In the data rows, zero lies at 4.5, halfway between 4 and 5.
Here are some points:
6 4 6 6 7 7 4 6 4 7 6 7 4 5 6 6 7 4 7 7 5 5 4 6
5 7 4 7 6 6 8 6 6 6 7 4 6 6 6 6 6 7 4 5 7 4 5 6
6 4 6 6 6 6 5 6 7 8 4 7 5 4 7 6 6 6 6 8 4 5 6 7
6 5 7 7 5 7 6 7 5 6 7 6 7 6 6 7 6 7 4 4 7 5 6 6
4 7 5 5 6 6 8 4 5 6 5 7 6 5 7 5 5 8 5 4 6 4 5 7
6 4 7 7 4 4 4 8 4 4 6 5 4 6 5 4 7 4 4 4 5 4 8 4
6 4 4 6 7 6 4 6 4 7 4 7 6 4 5 6 4 6 7 7 4 6 4 7
5 5 6 4 7 7 5 7 6 4 5 6 6 4 6 7 4 6 8 7 4 5 7 6
4 4 4 5 5 6 5 7 6 6 6 7 7 6 6 6 6 6 5 4 7 4 6 6
6 5 5 6 7 6 5 6 5 5 4 6 4 5 6 4 7 5 7 8 4 5 4 4
6 4 6 7 5 5 5 7 4 4 6 5 5 6 6 4 8 4 5 5 4 5 7 6
6 4 6 9 5 7 6 9 5 5 7 5 5 6 5 4 8 5 5 6 5 4 8 4
4 7 5 4 6 6 8 4 5 6 7 6 7 4 7 6 5 9 4 4 7 5 5 6
4 6 5 4 6 6 7 6 6 5 6 4 6 5 8 5 4 8 5 5 6 4 5 8
4 7 7 9 4 7 8 7 5 5 7 5 7 5 6 9 6 7 5 4 8 5 6 5
8 4 6 6 7 4 4 6 4 6 6 4 5 7 6 5 6 5 4 4 5 5 4 6
7 4 6 6 6 6 4 6 5 6 6 5 5 6 6 7 7 6 4 4 6 4 7 6
4 5 6 4 7 6 5 6 4 8 4 7 6 4 6 6 7 6 7 7 4 7 5 8
4 7 5 5 6 7 9 7 5 5 7 6 7 5 6 6 4 9 4 5 8 5 5 6
7 4 6 6 6 4 4 6 4 6 6 5 5 7 6 4 7 5 4 4 4 5 5 4
4 5 7 6 4 6 7 7 5 5 7 6 5 6 7 6 6 7 4 4 7 5 6 6
4 6 4 5 6 6 6 6 8 6 6 5 6 7 7 6 6 6 5 4 6 5 6 7
7 6 4 6 4 6 6 7 6 6 6 5 4 6 7 7 6 6 5 5 7 4 6 5
Here are 16 more points, each followed by its number:
6 4 6 7 4 7 6 6 6 5 6 6 7 7 6 9 6 6 4 7 5 4 5 6 0
4 4 6 6 7 6 4 6 7 6 6 5 6 5 6 6 5 6 5 5 6 5 6 6 1
5 7 4 4 7 6 5 6 9 6 5 8 6 4 4 5 5 6 6 7 5 9 6 8 2
4 7 4 5 6 6 7 6 7 6 4 6 6 5 6 6 5 7 4 6 4 6 6 6 3
5 6 4 5 7 6 5 6 6 6 6 8 6 6 7 6 6 7 6 5 6 7 5 7 4
4 6 4 6 6 5 7 6 6 5 7 4 6 5 8 5 6 7 5 4 7 4 5 6 5
6 5 6 6 7 7 4 6 5 5 6 6 6 5 5 7 7 6 7 7 5 5 4 6 6
5 5 6 6 5 4 5 7 5 5 6 5 4 7 5 4 8 4 4 9 4 4 4 4 7
6 5 7 8 4 4 4 9 5 4 6 4 4 6 5 4 9 4 4 5 4 5 5 4 8
6 5 5 5 7 5 4 6 4 9 5 8 6 4 6 5 7 5 7 9 4 6 4 7 9
5 5 7 7 6 6 6 7 6 6 7 6 5 6 6 7 6 6 5 5 7 4 7 6 10
5 7 4 4 7 6 9 4 6 6 4 7 7 5 5 5 4 8 6 5 6 7 5 9 11
4 6 5 5 6 6 5 6 6 6 7 7 7 5 4 5 4 8 5 6 6 8 5 7 12
8 5 8 7 4 4 5 7 4 5 6 5 5 5 5 5 8 5 5 4 4 5 4 4 13
7 6 5 7 6 6 6 7 6 6 6 4 4 6 6 6 7 7 4 4 6 5 6 6 14
6 5 6 5 7 6 5 6 9 7 4 7 6 5 4 6 7 6 7 6 6 7 5 7 15
Which of these numbered points is nearest to each point below, looking only along the 7 directions in which the first points spread most? Its number follows each.
6 5 4 6 7 6 5 6 7 8 4 6 6 5 4 6 4 6 6 6 4 6 6 7 > 15
4 8 4 4 7 6 9 4 5 8 5 6 7 4 4 5 4 9 6 6 6 5 5 8 > 11
5 5 7 8 5 7 5 7 5 5 6 6 4 5 6 8 6 6 7 6 4 4 7 6 > 0
5 4 4 6 6 6 5 6 9 6 5 8 6 4 7 6 6 6 6 5 6 9 4 7 > 15
5 5 5 8 5 7 7 6 6 8 6 5 6 4 5 7 5 7 4 6 6 5 6 6 > 0
5 4 4 5 6 7 8 7 5 5 6 6 6 6 6 8 6 6 5 6 8 5 6 6 > 0
6 4 6 6 5 4 4 7 4 5 6 6 5 7 5 5 8 4 5 5 5 5 4 4 > 13
5 4 4 5 7 7 5 4 7 5 4 7 7 4 5 6 4 6 7 7 5 5 5 8 > 2
4 6 5 4 6 6 4 6 6 6 7 6 6 5 6 7 6 6 5 4 5 4 6 6 > 1
4 8 4 5 6 6 9 4 5 5 4 7 6 4 7 5 5 9 4 5 7 9 5 8 > 11
5 4 6 5 7 7 5 6 4 4 4 6 7 4 5 5 7 5 9 9 5 5 5 6 > 6
4 7 5 4 5 6 8 7 5 5 7 4 6 5 7 6 6 8 4 4 7 5 5 7 > 5
6 4 6 6 6 6 4 6 7 6 6 5 7 6 6 7 6 5 7 5 4 5 5 6 > 1
6 5 6 6 5 5 4 7 4 4 6 4 5 7 6 4 8 5 4 5 5 4 4 5 > 13
4 6 5 4 6 5 4 6 7 6 5 9 6 5 8 5 5 7 5 4 6 5 5 8 > 4
5 6 4 4 7 7 4 6 6 7 6 6 7 5 6 6 6 7 6 4 5 6 6 6 > 4
5 5 5 5 7 6 4 6 8 6 4 6 7 5 6 6 6 6 6 6 5 6 4 7 > 15
8 6 5 6 6 4 6 6 5 6 7 4 5 6 7 4 6 6 5 5 7 5 6 6 > 14
5 6 5 4 6 6 8 6 6 6 7 4 6 6 4 5 5 8 5 4 6 4 5 7 > 5
4 7 4 4 7 6 4 6 6 7 4 6 6 4 6 6 5 7 6 4 6 4 6 7 > 4
4 6 5 5 6 6 5 6 8 6 4 8 6 4 7 5 5 6 6 4 6 9 6 7 > 4
6 5 7 8 4 4 5 7 5 5 7 4 4 5 5 4 7 4 5 4 4 4 8 5 > 8
8 6 4 6 5 4 4 7 4 6 6 4 4 6 7 4 7 5 5 4 7 4 4 5 > 14
5 7 4 5 7 7 7 6 6 7 4 6 6 4 5 5 5 8 5 6 7 4 5 7 > 3
5 6 4 5 6 6 7 4 7 7 7 6 6 4 5 5 4 7 6 6 6 5 6 7 > 3
5 4 6 6 4 4 5 6 5 5 6 6 5 5 5 4 7 4 5 7 4 4 5 5 > 7
6 6 4 4 7 6 4 6 9 8 5 7 6 5 5 6 6 6 7 7 5 7 4 8 > 15
